Here is a table of points, one per row:
[ 25  13 -50 -12 -14  10  -3  18 -49 -75   3  57  46 -38  -1 -88 -63  17  47 -11  12  25 -13  30  50 -55 -38 -14  48
  23  41 -16  16 -41 -59   9 -17  21]
[ 18   3  29 -30  12  38  -7  -2 -21  22 -16 -15  -5  46  -9 -27 -25  43  20  45 -27   7 -13 -12 -10 -12  48 -16  54
   5  21   2  28  44  40  13 -44  35]
[-31 -29  40 -27  48  -8  42 -67  23 -48   3  66 -59  -2  27  33   6  20 -48 -17  -8 -45 -78  -5 -80  27   3  44 -13
  16  -2  37   8  40 -12  32 -33  37]
[ 15  20 -17  19 -69  20  27  17  24  -8  -6  17 -70  19  39 -28  23 -16 -18  -3  59  44 -16 -40 -36 -40 -34  14 -22
   2  27 -16  -5 -36  62   0  13   5]
[ 10 -40 -31 -38  13  52  27  -4 -18 -43 -36   5  -2   8  84  55 -17  33  18  29 -10  10  -7  -6  52 -32   6   7 -42
  24  32 -29   0 -33  -4 -28 -15 -43]
[  8 -33 -27 -43 -26  29  52  12 -22  19   5  10  -9  58  31  18 -41  17  59 -26 -18  58  23  -8 -29  23 -33 -17  18
 -43 -31  12 -28  14 -13 -16   2 -30]
[-72  10 -31  58  42 -63 -18   4  11  50 -13   4 -22  35  35  12  13   2  54  21  -4 -28  18  30  46 -22 -26 -43 -20
   4  36 -43  25  -4  -8 -25  42 -20]
[ 46  24 -12 -56 -14  -6 -23 -10  38 -11  53 -60  31 -15 -25   6  20  45 -21  42  -9  27 -71  47   4  15 -33  16 -18
  -8   8  49 -52   2  16  57  18   2]
[ 27   4 -13 -22   3 -50   3  58 -35 -76  12  34 -17  18  15   1 -18 -45 -22 -27  12 -19  -8  13 -24   2 -37 -45  -6
 -33  15 -33   4  -1 -11 -61 -27  -1]
[ 41 -42 -28  60  26  22 -43  13  51 -71  78  15  40 -18   3 -85  -6   7  46 -34 -19  -9   7 -10 -20  31  37 -41  42
  32 -15  -1 -71 -13   3   9   6 -82]
[ 14 -84   8 -45  -5 -32  38 -78  -2  37 -19   8  27  31  11 -17  79 -23 -14 -34 -88  10  -1 -10 -18 -50  38  14   4
  -9  53  15 -63  -9  20 -78  10  -1]
[ 30 -15  21  37 -32 -39  22 -26 -17  19  45   3  39 -50  39  31 -87 -13   6  27 -16  -6  56   3  14 -54 -61  29 -45
 -11  11  -2  -9 -28  32  17   4  61]
[-10   9 -39  28 -42 -56  26  16 -16 -44  20 -13  23 -10 -50  -4  29 -12  20  -6 -16  48 -26  -5  -7 -11  25  10  72
  35  38   2  10  19   3  12  13  -7]
[ -8 -10 -11  51 -18  73  13   1  63 -23  31 -20  24  36  10  29  64  12  19  15 -38 -33 -14  24 -53 -12  -7 -10  30
  -3 -33  37  50 -26 -61   6  20  16]
[ 51  45  35  32  18  -4  21  58 -25   3  32  44  16 -62  31  34  18  37 -22  16 -15  58 -17  28  18  22  35 -27 -31
  28 -58 -30 -12 -22  12 -64  15 -26]
[ 17  13  19  -1  11  12 -13 -51 -96  17  18  12 -35  17  35  -6  47  46  35  26  -8  -4  30   5  -1  20  17  77  12
  22  14  28  -4  23 -23   2  56 -16]
[-53 -13  40 -14 -10  41 -41  79 -41  48  12 -38  12 -25  20 -39  68   9  -5  57 -12   3  -7 -31 -23 -29   5 -11  -7
   8 -32 -58   6 -10  -8 -18 -20 -13]
[  4   0 -34  -4  18  14  16  14  43  40  -4  -2   3 -30  30  25 -27  38 -61   4  58  17 -13  29   7   0  48 -31  85
   9  72  -7   0   0 -30   2  11  21]
[ -8 -80 -16  15  19  11  20 -49  26  25   3  29  31  14  37 -17  33  45 -15   4  19  46 -14 -69  13 -13 -40 -35 -51
 -22  35 -37 -11  45 -46  -3  14   0]
[ -3 -19  22  31 -37 -21  37  24 -32   7   0 -15 -40  12 -33  81 -55 -10 -19  11  15 -31   7  30  72  18  39 -16 -34
   2   5  15  10  35  47  10 -10 -58]
[ -1  46 -18 -12  16 -12  18 -21 -24 -31 -13   0  37 -24  15  11   5 -32  18  33 -84 -12  -5 -57 -12 -21 -40 -41  31
  26  35  15  39  59  30 -19  23  29]
[ 50  35  34 -35  26 -28 -30  -8   8  14 -10 -50  26 -46  25 -16 -18  10  27   5  -6 -30 -35 -65 -24 -74 -20  33 -15
 -11 -40  40 -14 -10 -28  27  28 -15]
[-18  -6 -70  36 -21  19 -48  59 -17   9   1 -33   3 -24  21 -20 -14  33 -36 -15 -49 -37 -45 -11 -28 -26   8 -21 -11
   1 -12  25 -21  59  35 -19 -32   3]
[-15  37   2 -40  -5   3  -3  39  36  -9  33   7 -16   3  20 -17  23 -40 -29   4   4  39  16 -11 -15   4   1  24 -41
  29   9   7  51   6  25  18  14 -28]
[-86  35 -30  19 -58 -11  32  13 -20 -27 -25  10  62   9 -34   8   0  22 -22  -7  -2 -76  -6 -38  -7 -18  27  60 -55
  28 -37  -9 -13 -30 -32  -5 -10  20]
[ 74 -24  14  53 -44 -11 -41  -9   5  17   0  15 -25   3 -27 -21  12   5   5   2  66 -58   4  71 -17 -66 -34 -28  -7
  53   9   1  61  48  25 -25   0  -1]
[-30  38 -81  13  17  12 -41  -5  25 -45  49   0 -20  32   9 -13 -11  20  49  18  10 -58 -18  -4  51  18  -2  28 -40
 -18 -20  28  12 -40  84 -32 -10  -1]
[-36 -43  36 -28 -27  30 -35 -54 -19 -24  23 -84 -35 -24  38  -1  10 -54 -23 -81 -17  21  32  52  12  37 -39  -2  13
  16   8 -43   5  10 -38  70 -20  -2]
[ 15  24 -14  12   0  18  24  -3 -36  -8  40  19 -23  16 -33  15 -15  14 -13 -31  18 -30  43 -41  33  22  43  44 -42
 -25  -6 -50 -14  28  66  17  60  -7]
[ 22  44 -72   5  10  -9   7  74  21  40 -24  46 -44  10  -4  33  40  22  27 -19 -21  -1  63  -3  15   9 -14 -11  43
 -22   7  -4 -51  45  19   8 -11  34]
[-23 -35  -4 -16  20  48  57  83 -10 -28 -28  45  19   4 -58   4  19 -19  27  36 -37  11  37  14  28  10 -30 -19 -28
  -6  28   5 -43  -1  21  32  56 -15]
[ 24 -14 -30  13  50  22   6 -15 -41  13 -21 -59  -1 -39 -13  22 -24  54  57 -13  51 -14 -19  19 -79  32 -53  16   3
 -14  10 -50   2   2 -10 -14  -1 -22]
[  50 -101  -32  -50   -6   -4  -40  -40  -35   18   13  -19   23  -14  -40   46   15    5  -13   -3   44   23   33
  -12  -19   18   27  -56   -7   -9    1   31   13  -11  -10  -33   -7   40]
[-65 -27 -29  -9 -15 -22  50  48  35  33 -14 -11 -54 -52  40  23 -33 -34  36  11  39 -11   6  52  25 -14  -4 -10 -15
 -81  -5  40  47  -1  -8  31 -10  34]
[-28  18  19  14 -17  16   7   4  29  32  -5   2  82  53 -42 -16 -23  49  21 -50  17  16  11 -26  -3  54 -30  26  28
  38 -28  43  49   5  32 -16 -61 -38]
[-35  -2   3  32 -19   7  -2   6 -44 -12 -59   5   4 -23 -11 -26   0 -47 -32  -5  -1  43 -11  75 -46  -2  -2  21  13
  11  29   6 -17 -59  92  44  34  -1]
[-40  -4   7  -8 -21 -27 -14  -2  -6  38  39  27 -56  26 -41 -45  22  40   8 -30   8 -31 -21 -53 -12   8 -43 -56  -2
   9   3 -43  11 -70  22  41 -22  11]
[  5 -40   3  40  -7   3  -9  31   8  -8  -1  18  39  14  19 -20  10 -14 -41 -21  37  25 -14   1   9  32  37 -13 -13
  -5  35 -20  32  58  46   0 -10  24]
[-30  36  17  -7  25   5  13 -82  37  40  22  -9 -33 -26 -38   2  19 -31 -35  25  29  34  16  40   3  34 -41  48 -22
 -35  50  40 -47  76 -37 -63  -1 -39]
[ 40  33 -23 -29  74  10   2 -28  42  57 -60  29 -12 -50  -7   3   0 -36 -31 -24 -47 -37  42 -26  12 -12  68 -20 -31
  -4  43  15   0 -26  34  -3 -10 -37]
[ -4   2  -9   6 -38  -6  23 -51  24 -32  -9  10 -52 -41 -62  -3  15  25  28  48 -34  17   0  26 -17 -55  46 -47  -5
  -4 -61  -6  23 -44  -3 -33 -31 -63]
[ 29 -26   1  47  -5 -76  -1  15 -13 -21 -74 -10 -22  63  51 -24   0   8 -18  84  37  -3  35  10 -31  56 -43 -55  28
  -1  18  14 -40   7 -15  71   7 -23]
[ 10  -7  39   8 -23  16 -38   3  56  30 -26  33  36  -8  40  78 -36 -44   5  16 -16   7 -40   0 -41  24  26  42  -4
  31  78 -18   2   0 -25  10   4 -42]
[ -2  -7  43 -16   0 -31   9 -12 -20  16  55  -1 -22  -8 -26 -10 -58 -14   8  43  22   1 -43 -18  -3  27  32  -2 -22
 -11  50  12  22 -13 -28 -44  27   5]
[ 36  17 -21   3  26  12 -19 -13 -23   1  17  16  39   8 -36  10  45 -54  14 -21 -16 -24   5 -32 -35  13  61  28  -5
 -90 -30   2  59 -12 -21   7  43 -30]
[  14   19   34  -62    2   14  -31  -16   35  -29  -32    8   10   46    0  -13    9   39  -39 -104  -18   11  -38
   26   15  -63  -17  -26  -16    5   -7   -6    4   -6  -25  -59   50   -3]
[ 30  30  31  50 -48  -4  18  46  -3 -67 -39 -65  11 -32  17 -42   1  11  59 -13  55  13 -30  -9   9  66  12 -42  62
   1  44 -41  10 -68 -23 -45  55  59]
[-20  47   7 -57  38 -62   6 -12 -60 -22  23 -37   0   5  12  61   9  10  21  -4  48  20  24 -12 -34   8  23   2   0
  14  23 -23 -19  18 -10  26 -37   4]
[ 18   8 -16 -10  58 -20   1  -8  41 -39  19 -28  10  30 -52  63  -1  34 -47  -6 -37  40  61  -2   2  33 -38  14 -29
  22 -51  -1  48 -35  -2  38  13  16]
[-50  18  40 -20  45  24  12 -16 -27 -40  -5 -87   6   5 -30 -14  15 -23 -55 -50   7 -48 -41 -49  33 -13 -20 -48  25
  -3 -30  24 -21  19  43 -20   9 -45]
[-36  37  13  34 -82   6 -21   5 -27 -17 -15  -7  22 -34  -7 -18 -39  15 -15  30 -11  31  46  12 -25  40   7  17 -21
 -32 -35   9 -75   6 -43 -38 -41  16]
[ 26 -20  37  27   3   5   4  35  37 -41  11 -35  17   3   3   1  18   4 -36 -20 -15  -5  26 -41  11   1  14  35  41
 -79  17 -27  29   5 -12 -30   7  42]
[ 10 -11  40 -71 -19  -2  12 -29  23  18  27  33   0  -7  48 -40 -22   6 -12  10  15 -38  38  35  11  32  -3 -12  54
 -27 -51 -59 -11  21  45 -15  18 -16]
[ 12   4 -63  -1  35  68   4 -26 -31  49  -8  23 -19 -13  -1  26  21 -75 -58 -10  88   7  14 -41  -5  33 -54  -7  21
  63 -50  49 -23 -14 -44 -27   3   9]
[ -5  32 -16   8  14 -14  14   7   4  18 -25 -10 -58 -33 -33 -65 -36  43 -23 -11 -39   4  31  27 -37 -12  33 -45 -60
   9   9 -13   4  45 -58  11  55  32]
[  3  -8 -29 -53 -25 -38  40  50  29  27 -31 -46  -9 -16 -26 -42 -11 -35  -2  54  -8 -32 -11   8  71  64 -17  57 -23
  22 -17   1  60  12 -29  -8 -27 -17]
[ 21  20  60   7  16  30  15  25 -21  48  10  -7  26  -2  32  33 -10 -10  39 -15  31 -28  -8  61 -11  -1   8 -55  22
 -10 -21  58  17 -26   5  19   2 -28]
[ 61  20  -9   8 -51  20  37  -1 -21 -10 -34  28  46 -25   4  -1  33   6 -36 -26  15 -87  -9  -2   8  32  -3 -10   1
  -8   3 -13  15 -13  -2  50 -16 -11]
[-15  35 -13   6 -46  31  25  -6 -11  28  39  47   1   5  -6  18   1 -33  41  12   0  14 -17 -28  44 -14  33 -31 -35
  22  -8  11  13  64 -33  81  18  16]
[-26  15   9 -18  14 -25 -36 -41 -37  71  12  44 -39  24   3  44 -39 -31 -31 -34 -67  50 -75 -40   0  36 -57   2  53
 -60 -50 -15  -5 -11   8   2 -17 -10]
Along one direction, these points spread out more than along any other. How far along it is each point below, from 0 to 99? The average is 50, and the first point in the table lies past the average. One standard deviation of the points above along it is 16.
[-24  22  16 -10  28  13 -64 -58  10 -15 -56  -7 -12  11   5   6 -17   5  33   2  -1  55   0 -37   2  59  23   8 -15
  22 -81  82  -4  30  47 -15  49  75] 33
[-82 -23 -33 -30   9 -83 -23   5 -10 -12  -5  -6  28 -46  29  -8  27  36  11   3 -15 -15  53  44 -39   2 -18  65  40
  -8 -52  -1   0  29 -12   5  -5   8] 48
[ 33 -22 -15  28  -1 -43  22  22 -20  38  22 -54 -14  53  30 -23 -15  19 -25 -20 -28  16  -7  20  14   0  49  21  -5
  45  46  34   0 -59 -21  19 -35   0] 55
[ 16 -30  34  29  44  35  33 -10  13 -15  38   0   2  -8 -60 -12 -13   2  18  19  -5  -2  -9 -13 -29  -6 -40   8  -7
  31  17 -45 -10  -2  34 -10 -38  39] 51
[ 13 -33   2  29  65  24   5 -32   8  -5  -6  22  21   6  13 -74  19 -54   3 -11   2 -21 -45   8  40  46  34  -7 -19
   9 -23  16  10 -46  -9 -32 -41  33] 50
[  9 -19 -32 -46 -19 -13 -71  41  20  16   7  -3 -16  65 -47  52 -43 -23  36  14 -11 -35 -16  30  18  16  -6  22  27
  60   5 -56 -67   1 -21   0  21  20] 54
[  8  21  25  -3 -32  11  11  -1  82   2  20 -26 -43 -10  31 -10  24 -36  55 -16 -25 -60  28 -12 -13 -22  11  15 -19
  27  10  15 -44  10  -8 -14 -27  14] 47
[-49 -26  49  -2  -7  63 -76   8   3 -14  -6  60  -8 -32 -34   7   0  31 -20  -7  -9 -11  53 -43  -9 -14   3  -2  20
  -6  67  47  28 -37  -9 -10 -35 -25] 46
[-27  34   2   9  -2  24  -1 -34   0  -4  18   2  32  12  13  -1  -9 -21 -73  33 -33 -33  34   5  55 -49  29  -5  50
   6 -45 -16 -11 -43  -4  11  16  41] 49
[  3  73 -13  24 -19 -16  10 -39  13  -6   5 -10  65   4  -1  -5   7 -31  23  18  13  28   0  31 -34 -30  26 -13 -33
   3 -42 -80 -24  14 -16  20 -82  34] 58
[-74 -28  31 -79  24 -13 -38 -16  47  15 -32  22  20  27 -18  40 -13 -10  11   3  77  40 -25   0 -24 -20   9   0  20
  -1 -17   3 -16 -14   1  41  32   5] 34
[ 22 -39  53  50   5 -83   8  29  30  36 -76  15 -72 -72 -10  50   1  -2  33 -12  10  29 -11 -31  75 -17 -17  45  15
  10 -68  26  -1  45 -30  69   0   1] 45
[ 13 -14  17  62  19   0  35  26  21 -33   2 -23   9  66  -1 -44 -61 -44 -20  12  43  16   4  18 -24 -98   3  38  23
 -36 -28  13  13 -12 -22 -24  17 -47] 62
[ 40   8  -5   9   7  40 -44 -17 -18 -10 -55 -25 -19  40 -26 -22  25  12   5  51 -21  14 -22  10  33   1 -12  51 -15
 -62  12 -43  28 -15  19  17 -40  -5] 50
[ -6  24  47  -7  20 -23 -28   0 -55  12  31  23  -4  19 -27  -5  56  16 -10 -45  -1  32  24  18  66 -47   9   9 -46
 -24  13  43 -19  -4  -8  -6 -43   6] 37
